First come named moves, each a turn or a mirror, each shown by rows before and after it. For each pair of rows after them, which moves, in which order, take the first row to the second? The first pair is done for you.
j_264:
[  8  20  -6 -30 -35 -21  17  47   8 -24] -> [ -4 -36 -11 -23 -19  -7 -55 -15 -21 -18]
[  9  29  -8  -2  -8  -3   6 -16 -29  34] -> [ 10  27  -9  -1  -5  -4   3 -20 -30  33]
[ 13 -19 -33 -40 -12 -20  28  46  -3  -3] -> [  6 -55 -36 -38   1  -8 -19   5 -24  -1]
j_428:
[-27   6   8 -21  -7  -5  27  27  15 -12] -> [-23   5  30  16   4  -1 -16 -33  -1 -10]
[  7 -11 -33   5 -25  10  13 -14 -32  37] -> [  7 -10 -33   2 -24   8  16  -8 -28  38]
[-30 -35  -7 -20  13  10 -15  30  24 -35] -> [-28 -39   8   3  21  11 -45  -6  12 -31]
j_269:
[-11 -23  24  18  14   6 -37 -38  -9 -10] -> [ 25 -34 -27 -18  26  -9   2  11 -20  20]
[ 32   2   0   6  31 -10 -30 -22 -27  12] -> [ 35   2  -3   5  33 -10 -31 -22 -26  12]
[17 11 -4 -4  5 -9 15 40 12 -7] -> [ -4  18  26  18  -3   1  -6  13  19 -27]
j_31:
[ 30  -2 -26  -3  21 -15  37  44   6  16] -> [ 33  -1 -24   0  25 -17  34  44   5  14]
[ -4 -10 -21  11  33   1   2 -16  -7  11] -> [ -6 -11 -21   8  32   1   5 -17  -8  11]
[ -1  -3 -17  -1   1  18   1  -1  -3   1] -> [  3  -4 -12   3   8  14  -9   3  -2  -5]
j_811:
[ -3   9  25  10  -4  -3 -16  39  22 -26] -> [-32  -3  17  -2 -29  12  -1  25  20 -16]
[-28   1  18  -3 -21  12   0  -7   8 -15] -> [-22 -19   9  -1 -10  11 -20 -20  -4  -7]
[ 12 -11  14  -6  14  -5 -26  18   9   1] -> [ 1  6 21 -7  1 -3 -5 30 19 -5]
[ -6  44  45  41 -16  22  15 -30 -17  17] -> [-16  31  38  34 -23  28  10 -43 -25  26]
Now pairs of rows:
Each pair is two moves apart.
[ 13   2  -1  11 -10  -2  -2  25  23  -7] -> [  9 -18  -9   1  -7   1 -11  23  18  -7]	j_264, j_428
[ 11   4   2  11  -5   0 -40 -29   5   3] -> [ 11   0 -32 -11 -21   0   2 -21  -1  31]	j_31, j_269
[ -6  45   7  24 -19  -2  22  16  25  14] -> [ -1   3  12  35   9   4 -48 -21   9   5]	j_31, j_264
[ 29 -37 -35  -8  12   1 -12   2  -8  13] -> [ -2 -25 -23 -23  -8   7  10  36  16 -13]	j_269, j_428
[  9  48 -41  -6   3   7  48  18  -3   1] -> [ 28  41 -39  19  18   5  17 -30 -24  18]	j_428, j_269
[ 23 -37 -25  -8  19 -12  -8   3 -12  13] -> [ 31 -25 -11   2  27 -17 -18  10  -3   0]	j_811, j_264
[ 24   0 -29 -15  19 -13  12  22   5  -4] -> [-30   8   1   5 -21  12  14 -30   8 -10]	j_269, j_31
[ -7  20  31  26 -11   1   4 -20  11 -13] -> [ 36  12  -6   2  14 -19  20  29   5   1]	j_269, j_31
[ -5  -4  -5 -14 -16  15   9   9   7  -6] -> [-10  -5   4   0 -15  19  -7 -12   8 -11]	j_269, j_428
[ -8 -20   8   3  -9   7  15   4  -2 -12] -> [  4 -23   4   1   3   0  11  17  -2 -13]	j_31, j_269
[  1  23  33  32  10   2 -23  -3  15 -15] -> [ -6  15 -13   0 -21   7  40   6   6  27]	j_31, j_269
[  1   2 -37 -31   1  22  23  42   3  -5] -> [ 21   1  -1  18  33  19 -48 -14 -12 -18]	j_31, j_428
[ -1  13  -2   3  15 -23 -16   7  10   4] -> [-15   1 -13  -3   0 -11  -5 -15  -1  20]	j_31, j_264
[ -4 -23  -8 -10   7  10 -18 -23 -14  12] -> [ 10  14  13  18   3   5  -5 -35  -8  10]	j_264, j_428
[ 11 -13 -22   3  12  -9  -4 -36  -2   2] -> [ 12  24  -5  10   2 -16  22  -7  18 -14]	j_811, j_811
[-12 -42 -30 -31  -7  12  -6  -2 -14  20] -> [-17 -37 -14 -15  -6  17 -25 -30 -17  13]	j_428, j_269
[  4 -21  -4   5  -3   9 -13 -18 -13  18] -> [-18 -12  16   5 -14  14 -11 -12  -2  -2]	j_428, j_269
[-10  -1   4  11  22  -5 -15 -21 -20  10] -> [ -8  -1 -15  -3  13  -2   7 -14 -22  21]	j_31, j_269
[ -7 -10 -14  17  11  -9 -15  -8 -10  -4] -> [  1   5 -19  11  10 -15  12  15  -3   0]	j_269, j_264
[  7  21  23  26  15  -5 -11 -14   3  -7] -> [ 29  12  -2  14  22 -13   0  -1  -7  10]	j_269, j_428
[11 28  2 18  3  9  8  0 -7 30] -> [ 19  26  10  21  17   3 -13   6  -4  16]	j_811, j_31
[-23 -21 -15   3  -6  -1 -29 -32 -19   0] -> [-31  -6 -29 -14 -28  -1  23  -6 -11  13]	j_264, j_811
[  3   7  -9  14   4  11  22 -28  -9  24] -> [-15  14   6  22  -5  19  21 -29   2   8]	j_428, j_269
[ 17  40  14   6  -9 -20  38  86  35  -8] -> [ 31   3  39  38  38 -19 -68  30  18 -28]	j_264, j_811
[ -3  15  11  19 -12   3   9 -39  -5  17] -> [ 25  20  12   7  18 -18  -9  22  13 -15]	j_428, j_31
[ 56   9  -1  18  44 -21 -13  11   5   1] -> [ 24  39  32  44  15  -9  -2 -23  11  -7]	j_811, j_428
[ -6  37 -22  15  -3  23  33 -39  -2  33] -> [  2  63   9  28  14  12  17  -1  26 -12]	j_31, j_811
[  7 -11 -10  21  22 -25   8 -13 -10   9] -> [  5 -21 -18   8  25 -24   8  -5 -11  10]	j_428, j_264
[-44  -8  18 -22 -18  15  -2  21  22 -28] -> [-36  -8  32   0  -3  14 -34  -2  16 -31]	j_31, j_428
[ -5  31  16  -6 -23  -4  39  25  14   3] -> [ 12  -9  24   1  25  -8 -44  15   1 -20]	j_811, j_31
[-31  22   8   9  -6   8 -21 -15  10  -9] -> [-24  19 -12 -17  -7   1   8  23  15  -8]	j_428, j_269
[-26 -32  -6 -16 -14  27  17  -7 -16  -2] -> [  4 -40 -17 -23  13  10   4  16 -19  -1]	j_811, j_428
[-10   3 -38 -20   1 -10  17  -6  -9  -5] -> [-26  -2 -15  -4  -2   0  -6 -33  -7 -19]	j_264, j_269
[-18  -4  15  -1 -12  12  -4  -9  -1  -7] -> [  5 -11 -10 -18  -1   0   5  20  -6   3]	j_31, j_269
[-25  16  12  16 -32  10  19  -5  15  -7] -> [ -2   7   5  33 -16   5  -2 -38  -4  14]	j_269, j_428
[  7   2 -10  18 -14   8  15 -47 -26  43] -> [ -1 -26 -31  -7 -14  13  12 -30 -28  41]	j_428, j_264
[ 19 -19  16   2   0 -23 -39  41   8 -33] -> [ -3  -1  29   3 -24 -15 -13  45  22 -38]	j_428, j_811
[ -8  -8  24 -15  -1   1  -8  28  13 -22] -> [-17 -11  30   5 -10  13 -16 -22  -3  -7]	j_31, j_428
[ 11  25  17  -3 -11 -20  35  18 -12   2] -> [ 11  17  30  21  -5 -16   0 -24 -25   5]	j_428, j_264
[  5  -5 -15   0  25 -25 -34  -7 -16  -1] -> [ 13  25  -1  17  23 -34 -19  -5 -11  -1]	j_264, j_428
[-11  52  21  28  -7 -11  33 -11  10  -1] -> [ -8  25  27  40  15 -10 -20 -43  -3  -5]	j_264, j_811
